The rows of R fall into 3 groups, which share some directions, and each row is roughly a mix of its group's hidden directions.
R:
-67,19,26,-15,18,8,12,-24,-64,-17,17,1,-57,19,-4,-15,27
50,-7,-41,-49,1,3,-19,-20,33,37,6,-37,64,-19,2,-8,-19
8,10,7,-1,34,-56,0,-1,11,-32,2,-88,-9,-36,-12,32,-11
-19,-23,20,28,-35,-20,-6,47,-14,8,22,34,-78,17,-15,-42,-7
51,-62,33,-23,12,32,-5,-15,24,-23,-18,-10,53,-26,41,-1,-13
55,-8,-20,26,-23,13,-21,48,33,33,-44,46,19,-19,17,36,-2
38,-32,-1,34,-37,25,-51,26,27,19,-25,37,32,-30,29,37,-13
23,18,-51,-19,23,0,25,-43,31,11,-16,-18,72,-13,-26,40,-11
32,51,-11,-57,38,-1,-6,28,-7,36,-43,4,-4,-20,37,11,43
-15,30,18,4,-3,18,-52,32,-8,14,-24,54,-12,28,71,-5,31
-51,26,-12,-13,23,-40,15,-48,-19,-19,39,-59,-16,3,-43,-1,-9
-3,-36,18,-51,28,2,0,-65,5,-32,26,-50,40,-9,12,-25,-16
-50,5,26,-8,42,-16,40,-47,-41,-41,20,-41,-23,0,-31,10,1
2,-49,-5,23,-39,60,7,-26,2,15,1,70,43,6,-11,1,-17
-6,9,-23,-55,40,-27,-2,-54,23,-26,14,-68,31,9,11,-8,-8
6,-25,-25,-70,3,18,-23,-54,7,24,30,-24,42,11,10,-43,-18
-17,-11,-4,6,-25,-26,-11,47,-3,14,6,50,-87,22,-3,-37,4
-24,29,-41,-63,1,-15,-34,-24,23,7,16,3,-4,42,41,-52,18
42,-43,5,15,-27,44,-19,-13,36,-10,-5,3,80,-7,29,3,-21
17,-23,-75,-42,-17,-23,-18,-11,61,23,3,25,2,24,0,-26,-22
51,10,-26,1,-17,35,-4,31,-3,71,-29,39,35,-27,-12,28,3
12,11,-63,-32,10,-18,-22,-44,47,6,2,-43,56,2,1,21,-20
64,17,-25,5,12,-19,1,56,34,24,-52,1,3,-32,7,45,6
-16,-34,10,-10,-27,58,-27,-56,-5,5,18,42,58,6,24,-20,-6
-67,60,-51,29,-27,-23,-28,-13,0,-1,16,4,-25,31,-13,16,14
-14,37,-35,-12,7,-68,-2,34,5,19,4,-11,-77,1,-28,-4,7
55,14,24,13,5,5,5,81,-12,29,-42,14,-27,-30,15,19,23
-33,-10,80,42,-15,35,-8,4,-41,-37,14,18,-9,6,31,-19,16
-19,-29,-6,-54,6,31,5,-66,7,-12,23,16,39,35,20,-51,-5
-28,-28,33,-22,19,30,9,-74,-16,-40,26,-24,49,10,13,-18,-9
-55,-26,-22,-15,-11,-12,-5,-69,9,-24,50,-8,5,36,-20,-35,-26
-4,31,-78,19,-34,4,-16,-1,12,57,-3,24,16,7,-40,35,-11
-54,8,-19,-28,17,-8,7,-83,-1,-27,38,-28,29,23,-15,-13,-11
6,-27,39,-46,47,16,44,-52,-24,-33,-1,-32,24,-37,-5,1,5
-7,-41,-14,-49,-1,-26,15,-24,6,9,47,-15,-29,22,-32,-68,-29
-11,-37,-3,38,-66,38,-34,5,1,24,17,67,6,14,1,-18,-15
-27,21,-51,-17,-39,-4,-53,-39,12,30,48,-26,31,18,-6,-28,-13
15,-23,72,29,28,21,47,5,-41,-26,-15,-10,5,-45,-17,31,3
46,-51,19,19,-39,47,-5,19,-12,44,1,40,31,-38,-16,0,-19
35,-88,11,-15,-15,-1,-8,-23,17,2,21,-16,16,-46,-23,-9,-46
1,42,-24,27,-20,-11,-25,66,11,33,-21,46,-39,39,23,-3,17
10,13,49,42,19,-24,42,56,-24,-25,-21,-11,-51,-24,-17,23,15
-34,5,-25,-67,7,11,-31,-57,10,-1,12,22,18,30,42,-39,15
77,-17,17,4,1,39,9,45,11,28,-41,20,41,-27,21,17,2
-29,39,-64,-39,-13,-12,-39,-9,24,24,6,24,-13,50,26,-30,15
30,48,-43,-14,8,-14,-48,17,32,36,-33,-8,36,-18,34,42,12
37,-3,-10,51,-16,-1,-15,59,35,11,-46,47,3,-1,18,44,-5
-9,-48,37,7,-2,-20,36,-15,-7,-47,41,-50,-26,-4,-35,-38,-24
42,-83,1,7,-18,14,-20,-3,51,-18,-16,25,30,-12,24,8,-35
16,8,-32,-23,4,-35,-13,-35,37,-8,25,-80,45,-21,-15,1,-23
-15,41,-55,23,-10,-53,12,22,14,13,19,-37,-37,25,-54,6,-14
-34,-31,7,36,-36,55,-6,-24,-18,7,7,78,17,27,-2,0,-10
-36,-18,38,9,-11,61,-7,-55,-29,-20,23,17,52,22,21,-18,-1
-20,27,-34,12,8,-56,3,-13,7,-10,26,-76,-15,-4,-50,22,-21
0,-25,11,-2,-8,58,-10,-59,-7,0,10,5,88,-7,11,9,-13
2,-21,13,84,-34,-20,-9,31,1,-9,11,-21,-15,-24,-42,41,-33
46,46,-27,7,20,-1,14,22,18,26,-46,-6,43,-34,-4,61,13
-32,24,23,21,12,47,7,-57,-25,-27,2,-9,72,5,11,32,11
27,30,-6,44,-10,-22,15,79,-2,24,-29,17,-47,-14,-24,28,11
-25,23,7,-56,28,50,7,-44,-41,20,-10,42,23,7,26,-12,36
15,78,-48,6,3,-35,-7,49,31,19,-30,-3,-12,14,11,18,28
-51,-30,6,9,-43,22,-38,-35,3,-21,35,42,-4,38,26,-45,-6
-13,42,-6,51,6,-48,19,54,4,-20,-16,-15,-59,15,-20,29,9
36,1,-23,-30,36,-64,19,29,23,4,-19,-41,-44,-34,-25,21,-8
24,-82,31,-2,-21,41,-13,-14,21,-22,1,33,29,5,35,-29,-22
2,59,-56,-42,7,-3,-41,-24,19,40,-4,-15,50,3,22,11,14
51,8,37,27,16,33,15,16,-8,0,-30,-25,65,-40,9,45,5
-10,-4,55,-48,57,13,35,-34,-44,-28,4,-35,1,-11,13,-19,17
-37,4,-15,5,-16,-12,46,-1,-26,4,39,1,-52,40,-59,-45,-6
-4,19,-6,-24,26,44,16,-63,-5,-7,-6,-10,87,5,12,17,7
-26,80,9,20,12,13,11,29,-22,-4,-29,34,-13,30,30,10,53
-43,52,32,56,3,2,2,25,-44,-11,-16,23,-35,-2,1,41,33
37,-13,13,53,-24,29,-5,55,8,19,-40,61,6,-10,14,33,2
-47,4,-39,-40,-13,-21,-7,-41,9,3,45,6,-21,47,-11,-60,-6
-48,-22,29,26,-40,43,-17,-14,-32,-7,33,45,-13,42,12,-42,0
-45,12,51,7,5,45,-16,-34,-29,-43,0,19,23,15,55,-7,32
-12,-38,-5,-27,-20,44,47,-47,-28,14,32,26,11,4,-48,-44,-8
-18,17,0,53,-43,-1,-10,58,-10,15,-2,54,-56,27,-4,-10,12
43,-45,-6,26,-53,23,-23,44,34,22,-5,52,8,12,17,-25,-18
-14,39,58,44,-2,32,0,40,-51,-5,-20,24,-18,-6,25,19,40
-16,64,-30,40,-1,-5,-27,8,7,-6,-35,-7,12,-14,15,76,26
-18,13,38,83,-7,36,23,3,-28,-27,-13,10,29,1,-13,52,3
-48,-21,33,-16,6,1,24,-46,-39,-33,50,-32,-23,11,-25,-43,-5
-44,-2,64,14,26,32,27,-39,-47,-51,14,-16,11,16,12,-5,11
-49,29,-1,27,-28,-20,-36,21,1,-5,33,11,-37,67,20,-45,2
-34,23,-1,-66,20,-17,4,-16,-26,3,26,-15,-49,25,8,-62,25
-3,21,43,55,-9,51,-5,26,-32,-8,-35,36,14,-10,30,43,30
21,5,-7,-56,24,46,12,-46,6,7,-10,1,76,8,32,-16,13
33,22,56,32,-8,49,2,55,-40,13,-25,7,9,-20,29,9,33
-19,-7,23,-30,-19,49,-18,-11,-24,15,13,56,4,31,43,-60,23
8,15,-47,-60,29,-59,17,-5,20,24,14,-38,-31,0,-34,-24,-10
-48,27,-60,-15,-21,-15,-42,-25,28,2,20,13,-8,62,20,-26,1
14,36,-1,-28,16,-16,24,59,-28,32,-19,10,-74,0,-6,-19,34
-33,59,-20,-52,39,1,-18,-53,-8,5,3,-23,40,16,29,2,24
51,-84,36,-23,11,7,17,-10,19,-14,7,-19,25,-25,0,-23,-38
11,-19,-29,-17,-18,-43,2,42,10,34,18,8,-75,9,-35,-40,-18
24,27,-51,-49,37,-63,3,14,37,10,-22,-35,-28,-14,-5,14,4
29,-8,-14,-61,59,-28,36,-29,5,4,-9,-54,14,-29,-25,15,-12
37,40,-50,-8,-22,-4,-46,43,32,54,-24,22,16,1,27,8,13
-32,19,-20,59,-14,10,14,24,-14,16,-22,68,-30,36,-25,38,1
22,6,30,18,15,-31,17,76,-9,-7,-28,0,-76,-9,5,4,16
-16,31,-46,49,-47,18,-34,12,25,22,-13,57,23,27,10,26,4
29,-41,17,66,-34,8,-3,56,24,-6,-24,50,-16,0,4,19,-18
56,20,-8,17,13,-12,10,62,3,30,-46,-10,-11,-41,-12,54,7
-7,2,-25,50,-48,23,-38,31,12,33,-12,71,2,28,13,15,-4
18,-17,40,-35,43,30,28,-46,-27,-14,5,-49,56,-26,1,2,-3
-22,5,-15,7,-36,38,4,17,-24,41,5,79,-26,41,-7,-34,14
-67,58,-42,-20,5,-22,0,-43,-17,1,31,-18,-15,35,-21,-12,14
5,17,38,28,32,-36,44,48,-22,-26,-16,-30,-59,-16,-21,20,12
-23,25,-38,-49,31,-56,23,-23,-2,12,26,-39,-35,9,-44,-20,-6
-34,-19,9,-13,9,-13,20,-62,-12,-36,48,-62,11,-4,-36,-18,-22
28,-20,-60,-53,4,-31,-28,-31,55,17,2,-23,30,-20,0,3,-25
-24,-18,13,33,-51,61,-28,-18,-13,10,18,58,36,23,19,-19,-1
19,-5,4,31,-8,17,37,58,-13,21,-38,70,-45,9,-15,13,13
-28,15,41,-11,3,5,-75,-1,-11,-14,5,-3,0,8,81,-16,22
-9,-1,-69,-26,-31,-11,-12,-11,42,32,17,46,0,47,-8,-42,-13
70,-57,34,8,-17,33,-6,35,24,3,-21,18,34,-22,30,-10,-14
29,8,-43,-55,29,-8,-9,-43,33,13,-9,-41,61,-19,5,18,-10
-71,5,-2,-4,-16,31,-8,-57,-38,3,41,27,4,41,-9,-29,2
-13,-32,48,51,-44,24,3,38,-35,0,26,27,-41,15,-12,-37,-7
23,-4,-52,-32,1,15,-24,-46,36,25,-7,-6,77,-14,5,26,-17
2,10,-37,46,-27,-34,-9,56,8,28,-13,19,-60,-6,-36,34,-9
One row of each group comes first, with its name. Which group is each row after those in?
10,7,39,2,-7,-11,-25,67,0,-5,-8,18,-53,22,54,-46,23 -> N
10,23,34,53,21,25,36,5,-21,-18,-36,1,38,-29,-9,68,12 -> Z
-40,34,-57,-20,-2,-48,7,-8,0,26,28,-3,-50,29,-46,-21,-3 -> G

-10,44,37,29,34,26,20,-10,-46,-14,-23,-28,30,-28,0,60,25 -> G
33,-10,-51,13,-6,-10,-6,-20,61,6,-16,-2,68,-9,-11,44,-31 -> G
-45,4,6,-29,21,3,-5,-63,-5,-42,33,-47,23,41,21,-30,-3 -> Z
-34,41,52,-13,45,7,33,-9,-43,-41,1,-29,-14,23,23,-18,36 -> Z
-11,-4,-39,-38,0,7,11,-66,11,6,39,-38,53,21,-29,-28,-23 -> G
8,-77,67,34,-16,24,15,10,-11,-40,3,24,-18,-16,6,-14,-16 -> N
-15,-45,35,-8,-17,60,-12,-55,-22,-6,28,17,55,3,15,-27,-12 -> Z
30,-22,-67,-2,-25,-3,-25,-11,69,13,-16,23,44,8,7,18,-25 -> G
-2,19,-3,-36,29,29,0,-61,0,-12,6,-42,81,7,22,4,4 -> Z
-66,-3,0,-11,15,3,-6,-84,-6,-49,25,-14,24,21,7,3,-3 -> G
-20,-27,10,-66,40,20,1,-80,-13,-16,9,-9,34,-7,19,-10,-1 -> Z
